128 stands for zero in the data rows.
Here are some points, one per row:
[158 150 154 143  86  99 144 119 122 151 114  97 140 172 118 115 189 112
 148 151 129 182 126 126 146 195 107 125  91  76 176  97 136 156 120 144
 144  68  99 145 147 157 154 178 165 113 172 137]
[182 126 154 163 148 117 177 157 116 136 151  89 149 155 120 148 177 140
 111 184 102 128  74 157 154 149 145 180 130 190 144 112  98 130 144 158
 160 103 102 141 102 151 161  93 131 146 174 134]
[173 113 148 128 146 163 148 168 164 128 138 176 179 134  87 139 159 119
 145 154  98 159 108 176 136 156 165 170  95  86  93 146 141 151 139 122
 171 144 128 142 145  98 122 116 197 115 121 165]
[134  96 145 128 163 137 127 147 174 119 155 143 151 171 101 122 161 222
 121 189 129 179 158 156 179 180 103 133 126 133 114  63 147 153 151 146
 123 139 110 196 148 119 121  82 195 126 153 129]
[152  91 172 137 147  99 130 147 133 150 119 180 105 186 166 134  96 119
 152 130 118 141 185 151 130 106 181 129 129 141 102 157 159 147 162 130
 147 128 127 208 111 149 172  99 156  72 178 182]
[155 100  88  57 151 144 160 153  98 154 166 102 151 168 148 133  86 156
 167 120 109 153 127 137 172  95 152 133 142 163 103 182 169 165 175 161
 149 112 157 157 157 151 182 155 154  88 121 133]
[163 150 195 101 176 195 142 129 154 162 144 124 150 176 121 151 117 112
 176 148 181  62 121 142 107 142 131  88 162 149 165 151 176 139 104 145
  95  66 185 123 147 129 144 105 151  93 151 139]
[113 119 158 142 137 119 196 121 101 128 103 107 136 126 140 144  95 121
 194 132 160 113 114 108 119 125 122 110 194 148  76 140 154 121 108 183
 149 102 167 169 166 126  74 159 195 149 154 158]
[ 66 104 150 145 122 143 185 145 141 170 108  81 136 118 176 152 121 132
 156 145 170  93 138 166 164 104 117 162 103 100 109 166 117 138 155 176
  88 108 142 107 152 141 116 104 167 113 143 136]
[ 97 113 127 134 134 148 140 180 114 161 124  97 139 154 142  41 149 149
 163  99 162 132 114 123 116 102 139  96 161 125  84 169 131 128 122  99
 113 156 186 118 136 160 150  83 151 167 148 170]
[ 57 133 145 142 152 179 116 126 114  78  78 119 136 179 106 137 123 168
 176 154 119 147  99 138 132 133 165 124  95 134  93 146 113 117 155 164
  95 127 133 120 120 182 130 183 126 125 171 111]
[ 83 120 149  84 123 117  75 148  60 134  97 151 136 116 133 152 108 160
 122 123 120 132 116 140 164 104 162 126 100 175 120 141 170 104  97  96
 139  96 175  89 172  99 133  85 143 168 119 171]
[128 102 184 127 135 139  66  96 141 139 143  98 134  93 168  87  81  91
 107 106 130 140 105 140 115 136 165  98 194 146 108 135 178 157 119 119
  86 106  87 103 155  91 145 132 121  88 126 140]
[127 129  98 136 138 139 129 118 151 113  97 132 119  98  99 103 165 101
 142 146  59  97 143  85 177 130 118 149 119 114 132  96 163 119 122 159
 108  82 163 104  95 145 100 117 182  98 184  70]
[114 151 163 101 117 113 109 120 125 138 179  66 135 116  76 113  50 122
  89 111  88  64 142 134 153 148 148  86 103 107  96 127 136 128 143 127
 130 177 139 129 136 127 124 113 130 131 152 123]
[106 128 118 119 112 134 145 113 174  76 119 115 140 164 102  81 148 108
  74 138 136 100  84 100 181  61 129 122  93 134 117 105 100 141 158 102
  87  80 103 164  99 129  89 140 194 145 124 147]
[107  99 123 105 119 105  69 163 182  99 124 108  75 120  99 148 113 132
 127  80 126 107 100 174 152 142  95 120 122 110  55 143 135 129 127 119
 143  81 139 131  81 132 159 142 130 162 102 131]
[103  58 143 131  91 154  95 125  85 182 145 114 159 123 115 159 127 162
  83  95  78 126 156 128 118  91  90  82 128 140  85 156 158 127 140  89
 142 119 109  99  73 130 104 134 123 135  75 166]
[147  95 190 133 146 107  70 114  96  87 124  97 134  94 188 128 131  78
 114 144  96  66 101 103  97 114  76 105 111 118 114  99 165 109 141 129
 120 146 162 128 136 134 171 136 128 119  76 109]
[ 97 136 156 105 133 109 157  89 129 143  98 142  76  98  74 106 140 122
 134 158 116 117  57  65 141 151  63 114 118 129 129 134  98 111 181 130
 107 115  90 128  88  87 111 109 105 118 164 130]
[126 136 187 174 136 114  69 102 104 147 135 127 172 114 106 104  78 136
 109  79 110 102 156  94 131  75  99 137 149 104 100 117  75  80 109  71
 163 101 144 104 154  83 165 142  76  86  75 142]
[126 116 123 144  85 123  72  95 113 146 115 120  83 105 140 118 128 123
 119  55  67 107 135 103  95 121 114  91 106 212  96 127  37 105 107 103
 122 162 116  93 147  83 163 112 160 106  79  91]
[110 118 124 155 117 138 102  60 123 120 110 122  75 149 106 104  83 127
 124  72  48 138 109  83  61 132  60 213 114 113 143 156 112  71 114  89
 105 131  81 105 138 153 107  72 113 160  85  90]
[123 195  42 149 112 116  80  27 152 122 108 113  97 111 129 103 147 173
 107 132  43 145 103 118  64  97  62 124  96  74 149 173  53  45  98 163
  86 118 104 121 106  80 125 121 112 164 144 151]
[106 160  74 152 111 153 103  69 175 131 132 106 134 114 197 137 124  86
 135 140 118 106 112 134 159 150 147 101 131 129 157 112 138 109 149  91
 236 165 113 146 115 111 102  90  50 117  84 113]
[139 150  60 155 160 137 121 144 106 117 185 169 135 117 151 119 195  78
 159 165 154  97 145 125 179 216 160 168 167 114 153 126 117 104 115 134
 106 155  84 156 101 136  87 184  94 140 134 150]
[139 185 107 133  92 185 181 121  89 117 138 219 107  95 152 150 168 139
  99 150 204 138 145 177 167 154 132 151 138 108 161  86 123 166 146 107
 144 138 105 182 130 166 141 156 110 170 190  91]
[167 196  87 139 104  79 144 157 154 127 150 191 134  94 132 162 160 158
 138 155 171 154 155 178 113 158 153 168 170 153 169 113 146 208 175  87
 100 174 160 131 144 166  90 173 109 120  98 146]
[178 176 122 153 144 124 162 156 147 130 160 159 104 133 145 176 170 171
  72 117 222 165 211 113 101 127 199 148 144 122 180 157 191 128 143 114
 165 229 139  85 146 113 150 183 143 172  88  97]
[149 175 137 133 128 111 165 192 216 144 155 200 152 111 167 186 129 140
 130 115 146 190 173 109  80 133 124 163 148 162 242 129  94 173  81 154
 162 214 146 127 154 146 142 188  95 233 130 124]
[178  85  84 106 112  82 148 118  96  86 127 145 126 110  85 117 123  43
 115 132 221 200 141 126  82  97 131  84 106 115 191 101  72 112  83 179
 115 145 123  71 110 143  65 103   5  93 107  42]
[ 93  90   0  43 119  77 168 176  48  62  55  87  96  85 107 127  53  95
  90  76 166 115 144  86  11  72 142  95 110  74 141  34  97 125  14 107
  97 109  77  74  84  79  97 107   0  65  75  80]
These points spread out most along one direction. Take the direction at right angles to it along which they spread out most. Then take the direction at right angles to both along which they spread out most. Go by this last direction. How many in every 100 of the points above lie lower along it than each point below? Round to a whole number. More than half of the points above lie lower than the first one.
[ 93  90   0  43 119  77 168 176  48  62  55  87  96  85 107 127  53  95
  90  76 166 115 144  86  11  72 142  95 110  74 141  34  97 125  14 107
  97 109  77  74  84  79  97 107   0  65  75  80] -> 13
[155 100  88  57 151 144 160 153  98 154 166 102 151 168 148 133  86 156
 167 120 109 153 127 137 172  95 152 133 142 163 103 182 169 165 175 161
 149 112 157 157 157 151 182 155 154  88 121 133] -> 0
[110 118 124 155 117 138 102  60 123 120 110 122  75 149 106 104  83 127
 124  72  48 138 109  83  61 132  60 213 114 113 143 156 112  71 114  89
 105 131  81 105 138 153 107  72 113 160  85  90] -> 81
[126 116 123 144  85 123  72  95 113 146 115 120  83 105 140 118 128 123
 119  55  67 107 135 103  95 121 114  91 106 212  96 127  37 105 107 103
 122 162 116  93 147  83 163 112 160 106  79  91] -> 47
[147  95 190 133 146 107  70 114  96  87 124  97 134  94 188 128 131  78
 114 144  96  66 101 103  97 114  76 105 111 118 114  99 165 109 141 129
 120 146 162 128 136 134 171 136 128 119  76 109] -> 31
[134  96 145 128 163 137 127 147 174 119 155 143 151 171 101 122 161 222
 121 189 129 179 158 156 179 180 103 133 126 133 114  63 147 153 151 146
 123 139 110 196 148 119 121  82 195 126 153 129] -> 69
[163 150 195 101 176 195 142 129 154 162 144 124 150 176 121 151 117 112
 176 148 181  62 121 142 107 142 131  88 162 149 165 151 176 139 104 145
  95  66 185 123 147 129 144 105 151  93 151 139] -> 16
[173 113 148 128 146 163 148 168 164 128 138 176 179 134  87 139 159 119
 145 154  98 159 108 176 136 156 165 170  95  86  93 146 141 151 139 122
 171 144 128 142 145  98 122 116 197 115 121 165] -> 59
